In the data rows, the value 128 means zero.
Some points:
[132, 126, 154, 130, 156, 136, 109, 156, 148, 173, 140, 124, 143, 130, 118, 88, 158, 141, 100, 150, 96, 132, 137, 108, 135, 108, 77, 88, 166, 150, 152, 107, 154, 141, 71, 101, 162, 131, 120, 105, 115, 106]
[138, 128, 148, 130, 128, 143, 132, 124, 118, 111, 132, 171, 142, 121, 167, 129, 145, 173, 160, 153, 94, 149, 91, 155, 77, 112, 135, 96, 162, 128, 94, 102, 121, 118, 145, 152, 115, 132, 130, 131, 144, 144]
[92, 115, 121, 100, 153, 125, 133, 121, 140, 93, 144, 115, 128, 126, 146, 110, 90, 142, 124, 109, 165, 90, 159, 168, 131, 114, 146, 137, 96, 145, 114, 130, 76, 98, 139, 76, 123, 143, 163, 143, 144, 136]
[129, 140, 149, 121, 142, 140, 126, 145, 119, 119, 138, 167, 122, 127, 154, 120, 129, 164, 164, 163, 92, 145, 70, 132, 98, 93, 129, 90, 156, 128, 109, 96, 132, 116, 144, 153, 108, 134, 134, 135, 127, 162]
[137, 111, 116, 118, 128, 122, 127, 116, 142, 115, 131, 124, 140, 137, 134, 108, 102, 135, 119, 126, 126, 108, 119, 142, 127, 135, 137, 123, 103, 100, 125, 110, 127, 109, 151, 122, 107, 126, 168, 135, 141, 115]
[128, 171, 102, 119, 125, 134, 126, 82, 162, 130, 122, 128, 82, 87, 129, 147, 120, 154, 106, 122, 156, 168, 131, 118, 147, 130, 130, 127, 120, 92, 144, 117, 137, 164, 122, 144, 113, 136, 139, 115, 17, 110]
[108, 137, 124, 116, 125, 121, 132, 134, 137, 118, 123, 123, 116, 118, 148, 121, 147, 148, 111, 133, 118, 100, 123, 90, 112, 137, 134, 173, 114, 111, 129, 128, 125, 108, 122, 130, 121, 119, 132, 157, 128, 129]
[88, 53, 142, 243, 170, 166, 111, 114, 117, 121, 72, 139, 129, 168, 0, 148, 129, 121, 131, 126, 130, 118, 131, 170, 118, 150, 135, 129, 125, 140, 151, 189, 161, 91, 141, 162, 120, 92, 85, 166, 131, 108]
[155, 153, 138, 133, 97, 117, 104, 97, 108, 129, 122, 194, 141, 138, 132, 113, 129, 136, 208, 127, 89, 114, 129, 194, 109, 92, 147, 127, 138, 106, 98, 92, 145, 112, 98, 125, 168, 175, 127, 152, 151, 157]
[118, 129, 126, 104, 130, 83, 137, 132, 131, 119, 107, 129, 114, 125, 152, 135, 136, 140, 120, 131, 121, 116, 122, 129, 89, 139, 143, 184, 127, 118, 138, 148, 140, 121, 118, 141, 110, 126, 142, 163, 84, 118]
[151, 116, 102, 104, 115, 101, 139, 113, 175, 104, 153, 132, 116, 131, 131, 145, 81, 141, 125, 110, 154, 111, 165, 158, 163, 140, 126, 125, 79, 214, 111, 131, 76, 153, 110, 73, 116, 142, 156, 132, 136, 151]
[144, 120, 101, 121, 123, 117, 130, 97, 122, 129, 144, 115, 121, 111, 144, 119, 97, 155, 133, 141, 134, 109, 131, 152, 137, 130, 138, 127, 108, 107, 89, 104, 124, 105, 171, 123, 122, 134, 148, 145, 144, 118]
[147, 144, 146, 122, 117, 128, 84, 123, 97, 116, 117, 135, 111, 132, 142, 132, 131, 83, 122, 157, 130, 162, 128, 102, 125, 133, 133, 131, 114, 140, 145, 99, 135, 123, 134, 138, 112, 140, 143, 114, 160, 126]
[113, 139, 146, 115, 102, 136, 126, 154, 136, 119, 116, 125, 137, 141, 111, 137, 137, 152, 114, 117, 118, 124, 138, 104, 102, 155, 138, 121, 148, 106, 133, 126, 116, 117, 116, 169, 125, 148, 114, 119, 147, 118]
[126, 133, 93, 109, 120, 121, 139, 88, 152, 114, 148, 132, 87, 145, 139, 142, 112, 121, 136, 91, 171, 141, 171, 116, 132, 128, 133, 115, 90, 174, 116, 134, 125, 183, 150, 120, 116, 126, 139, 143, 124, 159]
[121, 153, 143, 140, 138, 117, 110, 161, 157, 194, 129, 120, 147, 117, 89, 79, 144, 135, 113, 175, 74, 130, 133, 113, 148, 129, 76, 99, 178, 150, 148, 124, 164, 132, 69, 125, 179, 126, 123, 106, 117, 110]
[137, 137, 180, 118, 122, 114, 138, 145, 169, 129, 121, 116, 147, 126, 128, 187, 131, 122, 121, 123, 102, 147, 124, 104, 167, 89, 122, 98, 144, 168, 142, 131, 161, 132, 105, 99, 156, 138, 131, 93, 121, 148]
[150, 130, 130, 100, 139, 164, 131, 131, 122, 122, 125, 129, 142, 133, 166, 127, 139, 90, 91, 153, 125, 121, 112, 102, 126, 101, 136, 143, 133, 109, 100, 99, 143, 116, 126, 146, 127, 132, 132, 47, 147, 174]
[134, 149, 138, 109, 106, 109, 133, 142, 128, 121, 138, 114, 121, 119, 121, 104, 129, 141, 126, 130, 136, 102, 124, 102, 131, 142, 145, 183, 130, 120, 99, 144, 123, 131, 128, 133, 102, 138, 136, 132, 88, 134]
[96, 130, 125, 133, 139, 129, 127, 144, 111, 126, 93, 74, 134, 124, 113, 140, 120, 86, 145, 131, 161, 129, 113, 143, 128, 175, 133, 134, 120, 100, 121, 117, 138, 154, 134, 116, 143, 32, 111, 102, 153, 94]
[97, 66, 139, 218, 171, 163, 209, 125, 51, 130, 122, 116, 124, 102, 71, 157, 137, 99, 140, 82, 130, 189, 129, 152, 122, 139, 135, 123, 133, 106, 177, 174, 125, 110, 123, 136, 117, 107, 93, 84, 135, 83]
[123, 146, 80, 127, 104, 161, 138, 100, 140, 109, 168, 125, 97, 139, 140, 129, 88, 106, 146, 128, 174, 117, 171, 95, 126, 139, 124, 117, 101, 136, 106, 129, 115, 198, 142, 167, 110, 140, 130, 148, 124, 145]
[213, 148, 157, 156, 69, 130, 109, 191, 131, 181, 125, 122, 176, 183, 135, 74, 144, 113, 120, 116, 132, 123, 108, 89, 196, 180, 58, 118, 146, 137, 186, 147, 149, 138, 143, 141, 151, 132, 111, 151, 119, 122]
[106, 92, 123, 117, 168, 145, 170, 163, 127, 138, 124, 102, 144, 97, 129, 134, 157, 75, 134, 83, 129, 199, 119, 135, 117, 131, 124, 125, 115, 116, 138, 162, 86, 119, 165, 119, 125, 90, 85, 101, 139, 94]
[120, 143, 120, 111, 111, 111, 129, 122, 140, 118, 130, 124, 121, 114, 143, 125, 138, 142, 119, 137, 133, 98, 115, 107, 110, 118, 134, 182, 128, 119, 141, 133, 131, 108, 123, 127, 130, 129, 125, 148, 119, 130]
Along one direction, these points spread out more than along any other. Take the direction at right angles to it along which they spread out most. Go by this last direction. How many in every 100 of the points above lie lower along it than each point below? Answers are rounded to whole numbers. More than half of the points above lie lower than the first one.
[96, 130, 125, 133, 139, 129, 127, 144, 111, 126, 93, 74, 134, 124, 113, 140, 120, 86, 145, 131, 161, 129, 113, 143, 128, 175, 133, 134, 120, 100, 121, 117, 138, 154, 134, 116, 143, 32, 111, 102, 153, 94] 28
[137, 111, 116, 118, 128, 122, 127, 116, 142, 115, 131, 124, 140, 137, 134, 108, 102, 135, 119, 126, 126, 108, 119, 142, 127, 135, 137, 123, 103, 100, 125, 110, 127, 109, 151, 122, 107, 126, 168, 135, 141, 115] 36
[151, 116, 102, 104, 115, 101, 139, 113, 175, 104, 153, 132, 116, 131, 131, 145, 81, 141, 125, 110, 154, 111, 165, 158, 163, 140, 126, 125, 79, 214, 111, 131, 76, 153, 110, 73, 116, 142, 156, 132, 136, 151] 20
[123, 146, 80, 127, 104, 161, 138, 100, 140, 109, 168, 125, 97, 139, 140, 129, 88, 106, 146, 128, 174, 117, 171, 95, 126, 139, 124, 117, 101, 136, 106, 129, 115, 198, 142, 167, 110, 140, 130, 148, 124, 145] 16
[118, 129, 126, 104, 130, 83, 137, 132, 131, 119, 107, 129, 114, 125, 152, 135, 136, 140, 120, 131, 121, 116, 122, 129, 89, 139, 143, 184, 127, 118, 138, 148, 140, 121, 118, 141, 110, 126, 142, 163, 84, 118] 44
[134, 149, 138, 109, 106, 109, 133, 142, 128, 121, 138, 114, 121, 119, 121, 104, 129, 141, 126, 130, 136, 102, 124, 102, 131, 142, 145, 183, 130, 120, 99, 144, 123, 131, 128, 133, 102, 138, 136, 132, 88, 134] 52
[88, 53, 142, 243, 170, 166, 111, 114, 117, 121, 72, 139, 129, 168, 0, 148, 129, 121, 131, 126, 130, 118, 131, 170, 118, 150, 135, 129, 125, 140, 151, 189, 161, 91, 141, 162, 120, 92, 85, 166, 131, 108] 8
[150, 130, 130, 100, 139, 164, 131, 131, 122, 122, 125, 129, 142, 133, 166, 127, 139, 90, 91, 153, 125, 121, 112, 102, 126, 101, 136, 143, 133, 109, 100, 99, 143, 116, 126, 146, 127, 132, 132, 47, 147, 174] 72
[97, 66, 139, 218, 171, 163, 209, 125, 51, 130, 122, 116, 124, 102, 71, 157, 137, 99, 140, 82, 130, 189, 129, 152, 122, 139, 135, 123, 133, 106, 177, 174, 125, 110, 123, 136, 117, 107, 93, 84, 135, 83] 0
